128 stands for zero in the data rows.
Here are some points:
tensor([ 41, 163, 107, 142,  98, 112,  90, 118, 198,  58,  97, 131, 105, 164,
         60,  94])
tensor([ 33, 119, 120, 102, 128, 133, 140,  69, 177, 105, 156, 160, 105, 215,
        117, 115])
tensor([114, 127, 112, 136, 153, 118, 114, 127,  53, 163, 179, 170, 132,  66,
        196, 108])
tensor([ 98, 120, 121, 134, 113, 148, 161,  93, 176,  61, 121, 142,  89, 169,
         25,  98])
tensor([134, 166, 153, 157, 127, 105, 121, 111, 101,  90, 124, 171, 140, 127,
        112, 107])
tensor([128, 153,  80, 116, 108, 149,  96, 131,  90, 125, 110, 160, 111, 103,
        179,  93])
tensor([156, 119, 105, 135, 119, 151,  99, 126, 134, 143, 148,  97, 148,  96,
        157, 160])
tensor([132, 128, 125, 147, 170, 107, 142, 152, 130, 131, 120, 162, 104, 156,
        152, 149])
tensor([ 96, 162, 189, 112,  45,  81,  86, 166, 121, 117, 144, 159, 149, 140,
         59, 166])
tensor([151, 131, 150, 158, 179, 129, 131,  94, 100, 125, 125, 136,  93, 110,
        122,  91])
tensor([147, 101, 114, 136, 158,  78, 145, 102,  78, 215, 159,  70,  97,  51,
        134, 152])
tensor([121,  90, 128, 171, 109, 154, 105,  95, 124, 114, 167, 165, 136, 110,
        113,  93])
tensor([146, 152, 146, 141, 150, 140, 102, 119, 152,  73, 147, 152, 180, 103,
         99, 117])
tensor([109, 111, 115, 162, 133, 145, 159, 159, 141, 179, 122,  89,  67, 102,
        102, 154])
tensor([129, 100, 100, 139, 117, 111, 190, 169,  99, 199, 119, 144, 135,  66,
        199, 162])
tensor([ 82, 107,  99, 140, 113, 143, 154, 130, 119, 176, 147, 127,  66, 131,
        129, 110])
tensor([ 73, 148, 185,  87, 170, 115, 157, 109, 153, 135, 110, 126, 124, 212,
        170, 154])
tensor([161, 100, 132, 154, 155, 173, 184, 113, 111, 169, 148, 136, 149, 102,
        165, 122])
tensor([113,  46,  87,  92,  88, 113, 159, 157, 105, 150, 124, 101, 136, 141,
        134, 141])
tensor([149, 100, 134, 126, 184, 114, 137, 115, 122, 177, 113, 111, 115, 131,
        118, 149])
tensor([155, 140, 165, 151, 123, 146, 132, 140, 130, 136, 185, 126, 178,  86,
        162, 162])
tensor([ 97, 167, 142, 172, 127, 124, 117, 111, 145, 123, 134, 174, 101, 129,
        145, 114])
tensor([186, 133, 174, 138, 145, 188, 135, 161, 166, 117,  53, 157, 151, 180,
        140, 110])
tensor([170,  61,  83,  99, 133, 163, 115, 129, 143, 156, 120,  39, 143, 151,
        147, 122])
tensor([116, 136, 110, 167, 136, 149, 127,  96,  95, 201, 157, 106,  30,  51,
        128, 148])
tensor([154, 136,  96, 110, 109, 141, 104, 137, 155,  58, 110, 135, 154, 189,
         79, 125])
tensor([125, 118, 105, 126, 155, 151, 107,  97, 170, 175, 163,  86, 133, 134,
        159, 180])
tensor([100, 154, 104, 140, 122,  96, 109, 148, 148, 106, 113, 122, 121, 139,
         86,  68])
tensor([149, 120, 155,  95, 128, 170, 118,  98, 207, 131,  82,  89, 124, 163,
        161, 124])
tensor([ 93, 154, 153, 100, 173,  90, 150, 109, 106, 162, 152, 122, 123, 153,
        149, 148])
tensor([110, 150, 153, 179, 132, 110, 104, 110,  66, 150, 177, 171, 132,  63,
        183, 112])
tensor([117, 134, 149, 165,  94, 127, 127, 144, 172, 133, 122, 151, 144, 102,
         82, 142])
tensor([198, 145, 144, 130, 146, 108, 145, 147, 112,  47,  74, 125, 191, 181,
         88,  80])
tensor([111, 127, 152, 165, 115, 118, 119,  86, 157,  99, 155, 109, 125,  89,
         86, 106])
tensor([130, 102,  97, 152, 165,  78, 158, 115,  98,  99, 148, 154, 148, 132,
        108,  48])
12 more points follow, each with its number after it:
tensor([174,  87, 140, 129, 108, 186, 167, 168, 140, 181, 126, 142, 151,  82,
        149, 165]) 0
tensor([150, 187, 174, 110, 140, 114, 134, 118, 118, 134, 145, 127, 126, 142,
         57, 164]) 1
tensor([199, 176, 192, 150, 153, 120, 143, 168,  83, 152, 144, 135, 157, 114,
        144, 142]) 2
tensor([168, 141, 119, 143, 125, 180,  67, 104, 158, 176, 130,  64, 116,  71,
        129, 144]) 3
tensor([126, 137, 157,  90,  93, 161, 152, 146, 124, 126,  48,  96,  90, 208,
        157, 140]) 4
tensor([143, 178, 225, 152, 144,  95, 115, 143, 110, 125,  91,  85, 119,  85,
        126, 163]) 5
tensor([165,  96, 150, 133, 142, 119, 164,  82,  93, 186, 110,  73,  92, 107,
         97, 199]) 6
tensor([122, 157, 174, 175, 109, 144, 130, 116,  85, 110, 168, 175, 147,  98,
        131, 155]) 7
tensor([139, 151, 127, 139,  73, 149, 131, 119, 207, 140,  79,  31,  92, 155,
        183, 180]) 8
tensor([144, 149, 126, 133, 127, 150, 123, 130, 127, 146, 121, 120,  92,  93,
         80, 160]) 9
tensor([157, 118, 147, 126, 157, 122, 123, 117,  95, 163, 156, 125, 142, 101,
        126, 143]) 10
tensor([ 83, 133,  96,  98, 124, 161, 110, 140, 115,  60,  94, 173, 138, 190,
         80,  92]) 11
Which two of these numbered points are nearest to each point below, ignoring the 2 directions in which the first points spread most? Their numbers follow each, nearest first.
tensor([156, 128, 196, 105, 145, 129, 139, 146, 158,  85, 171,  78, 148, 183,
         21, 197]) > 1 10
tensor([ 99, 142, 150, 118, 106,  81, 140, 115, 104, 161, 100, 141, 102, 120,
        161, 131]) > 4 10
tensor([132, 135, 139, 122, 118, 105, 101, 163, 148,  76, 101, 125, 158, 186,
         78, 105]) > 10 9
tensor([108, 131,  75, 166, 115, 115,  88,  97,  91,  71, 100, 179, 131, 176,
        112,  20]) > 11 10
tensor([ 97,  94, 133, 125, 129, 131, 129, 163, 146, 150, 147, 149, 134,  70,
        131, 141]) > 0 10
tensor([ 73, 196, 102, 175,  61, 128, 130,  53, 225, 178,  84,  39,  41, 101,
        185, 171]) > 8 3
tensor([120, 131,  40, 168,  99, 204,  52, 137, 135, 208, 140, 100, 106,  57,
        195, 140]) > 3 8
tensor([138, 131, 171,  79, 161, 114, 144, 133,  93, 131, 173, 114, 136, 149,
         84, 174]) > 1 10
tensor([112, 151,  83, 156, 108, 133, 103,  93, 126, 132, 140, 151,  85, 108,
         77, 118]) > 9 3
tensor([109, 151, 123, 198, 120, 169, 130, 113, 142,  96, 130, 186, 114,  63,
        113,  77]) > 0 9
tensor([152, 190, 146,  87, 106, 140, 120, 127,  97, 103,  71, 148, 161, 217,
        141, 110]) > 4 2
Here are 12 other points, each followed by its number:
tensor([133, 166, 165, 174, 134, 132, 124, 100, 185, 149, 120,  56,  61, 144,
         74, 178]) 0
tensor([169, 180, 157, 187, 124, 148, 142, 116,  97, 105, 142, 147, 143,  83,
        143, 135]) 1
tensor([155,  94, 131, 137, 129, 141, 100, 124,  83, 120, 148, 125, 134,  97,
        136, 141]) 2
tensor([144, 146, 134, 145, 143, 160,  97,  93, 130,  72, 126, 147, 139, 143,
         81, 126]) 3
tensor([152, 135, 134, 140, 106, 106, 131, 158,  93, 116, 137, 125, 150,  76,
        159, 157]) 4
tensor([ 87, 137, 176, 104, 153,  67, 144, 116, 135, 161, 192, 164, 128, 114,
         85, 120]) 5
tensor([120, 110, 150, 149, 152, 159, 203,  94,  64, 166, 168, 163, 102, 124,
        130, 170]) 6
tensor([ 89, 109, 149, 109, 139, 110, 118,  88, 189, 161, 140, 107,  86, 171,
        152, 141]) 7
tensor([138, 114, 103, 152, 165, 141, 135,  99, 126, 116, 153, 149, 132, 122,
        128,  98]) 8
tensor([162, 107, 143, 107, 145, 110, 105, 156, 110, 151, 148, 100, 145,  63,
        157, 128]) 9
tensor([138,  73, 141,  83, 127, 109, 172, 181, 119, 182, 145,  90, 123, 125,
        133, 156]) 10
tensor([133, 147,  75, 100, 105, 140, 106, 111, 120, 174, 146, 107,  82, 106,
        167, 139]) 11
The same question for these:
tensor([106, 177,  79, 150, 108, 144,  66, 106, 108, 135, 162, 162,  93,  86,
        133,  71]) > 11 8
tensor([186,  82, 102,  92, 186, 170, 126, 158,  61, 156, 114, 112, 166, 115,
        207, 146]) > 2 9
tensor([110, 119, 139, 135, 107, 108,  98, 130, 147, 113, 145, 105, 169,  91,
        130, 122]) > 9 4
tensor([109, 131,  66,  92,  77, 151, 100, 139, 195, 155,  65,  42,  58, 129,
        144, 134]) > 11 7
tensor([ 90,  98, 132, 126, 128, 113,  88, 103, 152, 149, 129, 149, 139,  42,
        138, 116]) > 9 2
tensor([162, 105, 130,  86, 139, 140,  75, 155, 122, 127, 135, 137, 141, 156,
         94, 153]) > 2 9
tensor([154, 150, 179, 133, 127,  88, 124, 133,  79, 137, 133, 135, 124, 104,
        136, 172]) > 4 2
tensor([149, 138, 156, 189, 134, 141, 112,  97,  97, 105, 122, 126, 124, 109,
        120, 115]) > 3 1
tensor([ 68, 171, 162, 149, 170,  88,  84, 116, 130, 118, 121, 183, 120, 101,
        110,  93]) > 7 8
tensor([147, 115, 131, 123, 126, 140, 106, 168, 143,  93,  94, 120, 144, 122,
        133, 153]) > 4 2
tensor([116, 141, 120, 116, 162, 101, 132, 165, 101,  89,  96, 166, 161, 105,
        157,  74]) > 9 4
